In the rows, 128 means zero.
Each path is a new rotation, seen through one point. The rows after it are directions, each followed by how far the rotation turns it, in degrees a step (0 if it stays put).
Each turn is a multiple of 5 degrees from 10 to 175, or 0.
Each row of a path follows its step; steps can be skipped.

step 0: [128 122 127 126 138 127 136 127 130 132 127 131 129 125 119 130 129 129
 122 121 126 128 131 134 128 134 123 134 135 108 128 128 132 125 113 124
 127 129 132 122 133 130 137 140 131 119 129 113 124 126 129 126 123 141
 126 131 132 118 111 118 135 125 140 130 139 149 122 130]
step 1: [121 123 126 119 132 139 140 127 129 136 127 116 128 132 129 129 135 126
 124 121 138 133 137 140 117 134 128 126 126 133 123 129 125 134 134 134
 134 122 133 117 141 136 126 127 123 133 125 120 138 133 136 141 117 143
 124 120 141 132 120 141 127 117 136 128 125 124 129 130]
step 3: [137 120 134 133 131 131 129 111 124 127 130 126 127 132 119 141 131 139
 123 135 135 136 126 133 117 132 136 132 128 125 134 126 143 118 122 133
 125 120 133 125 128 125 119 129 128 114 126 131 129 125 134 132 121 142
 126 114 122 119 124 127 140 121 144 132 131 135 133 123]
step 4: [123 120 129 123 128 130 129 140 131 128 127 130 131 120 114 131 119 136
 126 123 147 131 140 140 122 139 117 137 127 128 136 122 121 131 122 137
 127 127 116 117 135 126 128 128 135 128 118 118 133 134 115 128 127 126
 126 119 131 124 119 137 123 124 138 128 136 124 138 127]
step 5: [139 132 123 131 135 131 130 137 139 133 125 120 123 136 136 130 129 147
 123 121 129 143 126 133 124 135 130 127 131 121 118 121 125 131 115 133
 124 119 134 129 131 128 128 132 127 117 136 113 132 138 125 124 108 133
 127 128 128 131 118 117 123 133 126 126 121 132 134 124]
step 6: [124 130 122 118 134 128 147 121 132 129 137 112 128 129 121 136 128 129
 136 125 138 138 124 127 124 124 122 138 128 131 141 117 135 125 123 130
 125 124 125 133 136 122 110 128 118 128 123 133 119 132 128 132 125 147
 122 124 121 131 117 132 121 127 131 134 125 129 125 128]
step 7: [120 119 129 135 129 126 134 127 136 123 138 133 123 134 116 137 128 142
 131 135 134 121 129 129 133 129 136 131 131 126 137 130 106 120 109 137
 124 123 129 127 125 129 121 122 140 129 128 115 130 133 127 129 125 136
 121 130 134 122 129 137 123 129 138 121 120 121 133 119]
step 9: [131 130 130 124 134 114 139 134 131 124 132 121 136 136 117 119 131 134
 118 117 142 133 129 123 124 135 124 129 141 122 132 135 131 132 135 132
 128 125 124 123 130 121 112 127 124 136 134 125 126 136 121 130 117 133
 115 131 127 122 114 139 130 136 136 115 126 129 130 132]
step 10: [122 123 119 139 134 122 123 131 142 121 138 117 123 125 128 130 134 132
 124 138 130 135 119 122 124 138 124 130 138 132 124 116 122 133 116 124
 121 130 132 128 136 140 122 121 129 138 134 118 123 135 127 134 122 130
 138 119 127 127 123 133 126 120 135 133 112 130 127 116]
[127 126 128 130 127 128 127 130 126 132 128 128 130 130 130 128 126 127
 129 125 128 126 130 131 129 129 126 128 128 127 130 130 129 131 126 128
 131 127 125 127 127 128 131 129 129 127 131 127 129 124 128 130 126 128
 127 126 128 128 127 126 128 127 127 125 128 126 128 129]  95

step 2: [124 131 131 136 125 135 126 123 127 132 126 119 132 134 130 132 126 128
 128 142 134 129 128 137 121 136 126 118 140 134 130 132 139 128 113 131
 129 128 130 139 129 124 129 120 119 131 136 125 123 129 116 130 126 117
 124 127 115 134 123 126 123 127 127 115 133 125 121 135]
step 3: [122 126 135 135 132 128 133 117 123 124 116 130 134 121 135 127 127 127
 132 104 131 127 123 130 129 135 134 128 136 131 133 132 136 121 120 117
 128 130 130 135 125 132 128 130 133 135 133 124 126 126 141 121 128 123
 127 119 118 130 136 130 132 125 118 131 121 122 127 125]
step 4: [120 131 131 125 139 125 127 128 121 125 127 124 137 133 134 140 132 130
 124 123 131 143 123 136 113 132 116 130 121 132 129 123 124 127 127 128
 124 130 132 133 125 131 138 127 117 136 137 125 125 119 132 135 136 131
 131 132 126 135 126 139 130 119 128 123 131 142 138 123]
step 5: [125 135 130 116 139 130 125 132 118 126 130 126 128 127 130 116 127 136
 128 133 137 120 137 125 126 141 120 135 133 141 133 132 121 124 125 121
 122 115 126 134 139 131 129 129 133 138 134 118 130 127 134 129 134 130
 128 127 132 130 129 123 122 124 123 127 128 116 130 121]
step 6: [125 127 130 123 140 132 129 128 139 119 126 134 124 124 122 129 118 141
 125 115 134 131 124 118 134 131 124 124 125 135 138 123 126 129 127 132
 119 135 130 140 125 127 132 126 123 133 137 124 117 123 126 124 126 134
 123 125 139 119 119 120 123 133 130 129 131 138 131 136]
step 7: [127 126 129 114 129 129 132 126 133 131 132 127 133 128 133 133 124 126
 131 139 127 130 115 138 132 139 121 126 128 135 138 135 122 121 123 124
 119 123 134 136 131 127 130 119 121 120 124 133 127 125 111 132 132 120
 120 119 129 125 139 120 123 121 130 123 130 126 125 135]
step 9: [124 125 127 134 127 134 124 125 127 122 126 128 127 129 128 132 129 136
 135 131 124 147 127 122 113 132 129 129 134 133 137 125 129 123 128 128
 115 125 119 135 129 120 130 124 113 117 138 132 122 139 130 129 130 117
 137 128 120 129 131 140 129 119 126 123 130 134 125 130]
step 10: [133 130 136 130 132 132 131 123 121 123 125 126 140 129 135 126 126 131
 131 127 133 124 128 131 120 147 126 133 127 127 140 132 139 130 123 125
 137 125 117 133 132 132 128 134 128 124 131 114 119 124 129 126 123 117
 127 137 138 125 130 131 134 123 129 133 125 115 124 118]
step 11: [122 129 128 129 128 132 142 132 135 125 128 128 126 128 127 141 130 142
 130 123 141 121 131 130 120 135 122 126 125 142 125 126 129 129 124 134
 132 147 120 138 123 132 138 123 126 139 134 125 122 133 137 124 131 124
 123 127 122 122 130 135 122 128 128 127 132 133 131 127]
[127 128 128 126 128 130 125 125 126 127 129 127 132 127 127 128 127 125
 125 127 128 129 129 127 127 127 125 129 126 126 127 128 131 130 127 129
 128 130 127 128 127 130 126 130 129 127 129 128 127 127 127 127 126 126
 127 129 129 129 123 125 127 128 128 130 130 130 129 129]  170
[130 126 128 127 131 128 128 130 132 127 129 124 128 129 130 128 129 128
 129 125 130 127 128 131 126 129 127 128 128 128 128 126 127 127 130 128
 130 128 126 128 130 126 128 132 130 127 129 125 128 129 130 129 129 129
 128 130 124 128 127 127 128 126 127 128 127 130 129 127]  55

step 0: [117 114 135 122 127 124 121 142 126 133 140 126 130 114 131 125 143 132
 136 123 128 122 129 122 120 132 132 120 123 137 122 132 115 135 125 138
 134 133 133 125 132 129 141 125 134 127 124 125 126 129 135 136 142 129
 124 134 126 128 127 129 135 120 133 129 131 135 124 117]
step 1: [134 127 126 133 135 123 129 132 134 120 113 133 131 117 131 129 128 140
 128 115 133 118 118 125 134 126 127 120 122 134 128 127 132 127 140 130
 134 140 117 134 119 126 117 136 125 135 119 126 122 114 132 116 132 128
 133 131 133 125 129 127 128 125 131 120 124 141 135 136]
step 2: [118 139 127 138 124 125 130 123 123 128 136 128 124 126 113 122 129 136
 133 133 128 132 126 132 132 129 126 121 133 130 126 121 135 141 124 137
 136 127 128 124 138 127 131 134 140 133 115 121 136 134 132 130 132 128
 109 129 125 133 115 129 131 134 127 130 130 143 137 133]
step 3: [128 119 121 142 118 108 127 137 127 130 129 131 121 128 131 137 125 123
 131 124 120 138 128 122 126 135 121 130 131 128 141 131 119 122 130 119
 130 139 121 131 128 126 118 131 129 119 120 128 129 127 139 133 136 126
 132 120 132 135 129 120 134 119 123 129 127 126 132 142]
step 4: [130 126 131 133 134 128 127 133 129 126 126 132 140 124 127 128 137 139
 131 137 131 141 122 122 122 131 137 128 127 115 130 128 133 137 120 133
 136 127 134 130 128 144 122 132 143 120 120 134 132 115 132 120 135 127
 125 126 112 122 115 126 131 123 127 128 128 122 125 115]
step 5: [131 121 135 133 130 136 130 128 125 121 131 130 136 123 135 135 132 125
 130 113 132 135 129 135 131 124 123 122 146 132 127 119 122 132 124 119
 143 134 111 123 135 127 129 130 118 135 136 123 131 123 132 117 131 124
 118 130 127 135 132 121 129 117 127 126 117 122 133 133]
step 8: [123 128 134 127 119 131 129 131 127 136 126 126 125 131 130 119 128 117
 137 131 131 126 119 126 133 132 130 123 133 124 121 135 118 134 139 135
 140 128 135 127 136 132 134 129 129 114 124 120 133 123 132 129 138 130
 124 120 109 124 113 139 130 129 132 128 114 134 131 137]
step 10: [141 129 134 134 131 136 130 125 134 135 136 129 127 124 127 119 132 136
 132 145 124 132 125 118 137 117 129 125 126 132 141 124 135 127 129 135
 138 132 125 136 127 130 122 138 129 134 122 122 128 122 133 122 123 126
 117 122 116 129 129 141 131 124 134 112 132 127 136 132]
step 11: [123 124 130 140 124 121 129 111 130 127 141 125 134 124 140 131 126 121
 138 116 128 131 137 120 129 122 117 131 132 139 129 131 119 128 127 137
 128 126 120 119 129 137 129 134 130 119 120 127 132 128 123 125 136 124
 112 126 135 135 126 116 134 132 120 128 130 133 120 129]
[127 130 128 126 129 125 129 130 128 129 126 126 128 130 128 128 129 127
 130 129 127 127 129 131 124 131 130 130 130 125 127 129 128 128 130 128
 128 128 128 129 126 130 129 130 126 126 127 126 130 126 128 131 129 130
 126 128 126 128 130 126 131 128 128 127 128 126 129 128]  80
[130 128 129 126 127 128 126 126 128 129 127 126 126 128 126 126 128 130
 128 129 131 124 129 130 126 128 128 126 124 128 126 131 128 128 130 128
 129 131 126 129 129 128 129 127 128 127 127 130 129 129 130 129 130 128
 126 128 130 129 127 131 127 128 127 124 130 128 126 131]  45
